[125 169 106 117] -> K_240
[126 112 144 164] -> K_809
[126 142 138 142] -> K_549
[111 158 147 137] -> K_666
[119 202  86  83] -> K_55
[134 103 159 179] -> K_758
[112 178 193 190] -> K_848
[130 165 109 116] -> K_851
[179 146 141 137] -> K_86
[119 109 165 165] -> K_380
tail: [119 202  86]
[83]
both K_758 K_86: 
[179]
places K_380: [165]
3 4
find: [119 109 165 165]
K_380

[123 152 167 146 170 119 171] = K_242
[110 183 191 161 201 161 171] = K_520
[185 107  90 140  80 172  77] = K_937
[186 105  95 123  80 183 103] = K_130
[142 134  81 146  80 133 137] = K_35
[175 127 111 137 107 166 103] = K_594
[151 133 137 139 129 136 135] = K_102
[135 123 123 151 135 135 123] = K_614
[110 181 190 163 197 103 164] = K_111
[152 134 138 133 131 155 147] = K_822
both K_937 K_35: 
[80]
places K_520: [161]
4 6
places K_614: [135]
1 5 6
then: [151 133]
[137]

[132 126 130 125 137 133] -> K_749
[125 127 126 128 130 128] -> K_718
[126 128 122 131 126 126] -> K_517
[115 114 115 146 142 142] -> K_789
[122 125 121 129 132 127] -> K_864
[ 74 110  60 168  85 133] -> K_290
places K_789: [114]
2
back: [128 126 127]
K_718
both K_749 K_290: 
[133]

[128 140 125  66] : K_366
[ 57 126 118  86] : K_805
[ 57 128 120  90] : K_529
[128 136 121  69] : K_363
[ 59 134 125  85] : K_741
[140 130 124  80] : K_968
[ 59 142 118  86] : K_920
[ 95 114 129  80] : K_353
[136 119 121  53] : K_406
then: [136 121]
[69]
tail: [136 119]
[121  53]
both K_353 K_968: 
[80]
find: [ 57 126 118  86]
K_805
back: [121 136 128]
K_363

[195 195 195 188]  K_280
[104  95 190  79]  K_992
[104  96 190 196]  K_56
[104 190 211  79]  K_5
find: [104  95 190  79]
K_992
places K_56: [104]
1
tail: [104  95 190]
[79]
back: [190  96]
K_56
back: [188 195 195]
K_280
places K_280: [195]
1 2 3
then: [104 190]
[211]

[168 137 124 146 117 129 102 115 143 146 119 123 120 139] : K_319
[124 123 120 153 165 138 124 136 150 165 120 100 132 112] : K_107
[178 166 140 173  83 131  93 131 142 172  92 122 178  99] : K_565
[125 125 124 123 138 143 106 120 148 126 125  96 130 150] : K_686
[146 124 128 116 139 154  57 128 146 145 119 130 136 140] : K_259
[150 140 136 139 111 154  57 127 146 178 144  58 122 103] : K_761
tail: [146 145 119]
[130 136 140]
places K_107: [124]
1 7
places K_761: [154]
6
places K_319: [129]
6
places K_565: [178]
1 13
tail: [154  57 127 146]
[178 144  58 122 103]

[145 131 129  51 160 108 137 135 110 151  95 125 124 142 143 129 104 140
 129 136 123 110] = K_475
[125 130 130  79 155 145 135 131 126 179 177 119 139 142 130 127 143 180
 125 165 150 145] = K_336
[103 148 116 188 153  86 129 147 178 176 131  96 125 109 129 145  94 142
 165 128 125 137] = K_656
[114 114 137 154 149 133 129  92 141 155 110 116 108 140 120 120 190 141
 140 122 186 140] = K_820
[121 117 112  72 127 127 133 176 156 148 142 103 112 119 134 124 117  78
 164 114  91 112] = K_153
[116 111 112  73 127 115 132 108 110 151  96 125 132 118  95 127 128 154
 158 101 122  89] = K_816
[145 126 133  72 128 140 132 137 161 113  60 119 133 137 124 124  82 133
 159  84 148 129] = K_823
[133 134 129 112 136 144 135 131 126 179 165 153 162 130 128 136 108 113
 159 128 174 164] = K_883
[111 135 133 112 165 118 117 112 139 133 182 119 115 156 126 129 143 126
  41 103 144 123] = K_581
[130 137 129 139 111 126 132  85 128 141 151 136 149 154 121 142 103 134
  90 130 156 136] = K_798
back: [127  95 118]
K_816
tail: [112  72 127]
[127 133 176 156 148 142 103 112 119 134 124 117  78 164 114  91 112]
then: [110 151  95 125 124 142 143 129 104 140]
[129]
find: [114 114 137 154 149 133 129  92 141 155 110 116 108 140 120 120 190 141
 140 122 186 140]
K_820
tail: [145 135 131 126 179]
[177 119 139 142 130 127 143 180 125 165 150 145]
tail: [110 151  95 125]
[124 142 143 129 104 140 129 136 123 110]
places K_823: [161]
9

[161 153 107  44 164]  K_455
[161  73 120  67 166]  K_77
[120 161  73  68 166]  K_8
then: [153 107  44]
[164]
then: [120 161  73]
[68]
tail: [ 73 120]
[ 67 166]
back: [164  44]
K_455

[137 102 103 149  84 102 102 163 137 169 116 137 143 160 117 104 129  77] : K_493
[148 148 153 161 125 102 102 162 137 169 148 159  99  90  77 168 170 200] : K_299
[115 181 123 144 100 171 143 106 152 124 101 161 132 109 161 178 123 178] : K_38
[164  98  78 103 125  99 157 168  79 190 158  69 163 151  78  72 129  85] : K_952
both K_299 K_38: 
[161]
places K_299: [148]
1 2 11
places K_493: [102]
2 6 7
find: [137 102 103 149  84 102 102 163 137 169 116 137 143 160 117 104 129  77]
K_493
places K_38: [178]
16 18
tail: [102 102 163 137 169]
[116 137 143 160 117 104 129  77]

[ 73 146 142 129  74 135 131 117 127 125] : K_661
[127 126 143 129 120 130 127 130 130 130] : K_257
[130 117  91 130 136  71 130 142 136 119] : K_946
[124 131 191 131 126 132 131 142 136 119] : K_895
[ 96 157  74 125  98 137 131 142 116 135] : K_60
find: [ 73 146 142 129  74 135 131 117 127 125]
K_661
both K_60 K_946: 
[142]
tail: [191 131]
[126 132 131 142 136 119]
places K_257: [130]
6 8 9 10
tail: [130 142]
[136 119]
tail: [125  98 137 131 142]
[116 135]

[121 136 126 147 125  94 148  94 160 138 125 116 120 104 124 106 136 138
 120 111 119 126 130 116  99 110 147  95 125 143 145 151 116 165 104 167
 152 135 129 139 121] -> K_57
[116 143 137 151 118  86 151 117 143 185 136 104 116 106 115 111 155 155
 116 100 146 128 118  97 127 121 147  68 135  85 159 157 106 181 108 195
 152 140 117 145 136] -> K_601
[104 135 125 154 114  86 147 112 132 172  86 108 117 125 111  96 150 138
 112 113 142 144 122  93 111 184 150  86 128 157  96 160 126 176  87 184
  96 146  87 142 151] -> K_893
[118 135 127 163 146  85 134 191 103 172 116 149 123 109 119 111 149 151
 126  77 149 123 122 104 141 100 152  57 126 162 184 161  91 189 110 214
 159 140 115 134 105] -> K_262
[118 135 127 163 146  85 172 116 149 191 123 103 134 109 119 111 149 177
 126  77 149 123 122  93 141 100 152  57 126 162 184 161  91 189 110 214
 159 140  95 134 105] -> K_212
[118 135 127 163 146  85 172 116 156 191 123 103 134 109 119 111 149 177
 126  77 149 123 122 104 141 100 152  57 126 162 184 161  91 189 110 214
 159 140 115 134 105] -> K_395
[116 143 137 151 118  86 151  95 143 185 136 104 116 106 115 111 155 155
 116 100 146 128 118  97 127 121 147  68 135 141 159 157 106 181 108 149
 131 130 116 145 116] -> K_828
then: [172 116 149 191 123 103 134]
[109]
find: [118 135 127 163 146  85 172 116 156 191 123 103 134 109 119 111 149 177
 126  77 149 123 122 104 141 100 152  57 126 162 184 161  91 189 110 214
 159 140 115 134 105]
K_395
places K_893: [96]
16 31 37

[ 65  75 160 188 134]  K_526
[ 71 137 172 147  63]  K_318
[173 119  95 100  76]  K_903
[118 137 172 146 137]  K_760
[174 183  69  64  71]  K_382
[ 65 186 150  77 128]  K_163
[ 79  79 155 114  72]  K_436
[ 78 108 131 113 167]  K_467
[129 161  77 132 140]  K_445
[ 79 155  79 149 178]  K_166
[119 135 194 173 121]  K_838
back: [114 155]
K_436
both K_382 K_318: 
[71]
then: [160 188]
[134]
back: [155  79  79]
K_436
tail: [155 114]
[72]
places K_760: [118]
1
then: [172 146]
[137]

[ 64 123 168 127 101  63 117 136 125  62 126] -> K_579
[143 139  90 157 106  85 200  63 124 151 134] -> K_230
[129  63  90 117 101 127  63 126 101 101  74] -> K_11
tail: [63 90]
[117 101 127  63 126 101 101  74]
both K_230 K_579: 
[63]
places K_11: [63]
2 7
then: [117 101 127  63 126 101 101]
[74]

[154 105 113 115  66] : K_724
[124 183 104 116  66] : K_21
[106 114 107 132 126] : K_613
tail: [154 105]
[113 115  66]
both K_724 K_21: 
[66]
then: [114 107 132]
[126]
then: [183 104 116]
[66]

[115 112 111 160] : K_30
[ 92  84  37 111] : K_227
[ 84  92  38 111] : K_814
both K_227 K_30: 
[111]
then: [84 92]
[38]
tail: [112 111]
[160]
places K_227: [92]
1
both K_30 K_814: 
[111]
tail: [84 92 38]
[111]

